In the data rows, 128 means zero.
Some points, one per row:
[165 126 113 115 136 112 118 153 141 125]
[ 96 100  94  99  85  91  98  96 102  91]
[109 140 108 218 144 164  97  98 101 202]
[142 111  94 110 102  96  90 149 146 103]
[117 115 197 154 129 190 113 191 205 145]
[113 114 107 167 125 137 108 101 101 155]
[ 93  95  95  90  77  89  93  94 103  83]
[116 151 114 136 154 117 184 101  99 143]
[ 89  97  96  86  72  85  90  95 101  75]
[111  99  98  92  86  91  97 111 112  91]
[138 202 255 140 187 255 233 212 225 163]
[177 189 166 177 182 172 141 129 112 180]
[144 115 112 125 129 111 116 134 132 127]
[145 160 131 171 160 145 136 112 103 168]
[116 110 183 107 123 166 146 180 190 112]
[120 124 118 120 129 115 145 103 101 125]
[156 123 123 118 130 118 118 125 116 125]
Then 10 other points, each followed by its number:
[120 128 111 112 136 105 170 104 101 120] 0
[105 104 118 105 104 111 118 111 116 103] 1
[103 103 104 108 100 100 111  96  99 102] 2
[121 109 130 115 106 123 105 118 116 111] 3
[120 133 125 114 141 118 173 111 113 127] 4
[112 104 133  95  99 118 117 123 128  94] 5
[173 140 109  99 144 100 145 166 158 122] 6
[ 99  99 103  99  87  95  95  97 101  86] 7
[123 107 108 108 110 105 116 107 108 106] 8
[115 160 157 241 157 196 102 149 155 222] 9
Which three of these numbered points are nearest to each point below by angle, seen from the average point of the first points? Their numbers follow each, nearest first.
[146 119 121 124 130 122 120 120 113 124] > 8 2 3
[114 108 136 115 110 129 120 129 134 109] > 5 1 3
[131 112 110 100 117 102 126 117 114 105] > 8 1 2
[134 112 112 102 113 106 114 120 116 106] > 8 7 1
[120 107 129 116 103 123 101 121 121 109] > 3 7 5
[114 101 119  87  85 103  86 106 109  81] > 3 7 1
[125 184 130 118 177 123 240 116 115 144] > 4 0 6
[128 153 119 194 157 154 119 108 104 185] > 9 4 0
[111 106 129 103 101 117 115 122 131 100] > 5 1 3
[110 104 190 107 108 174 121 186 205 105] > 5 6 9
[167 134 115 115 141 107 126 154 143 125] > 6 0 8
[111 107 144 120 107 137 102 137 148 115] > 5 3 1
[193 148 122 125 151 120 118 174 157 136] > 6 9 4
[ 85 101 100  89  97  89 144  99 110  90] > 1 2 8
[104 103 105 100  94  97 114  97 102  95] > 2 7 1
[104 116 107 125 128 113 156 101 100 124] > 0 4 2
[159 126 117 125 136 118 119 141 129 126] > 6 8 0
[100 105 100 123 104 107 111  98 101 114] > 2 7 8
[ 93  99 105  94  81  95  96 100 107  85] > 7 1 2
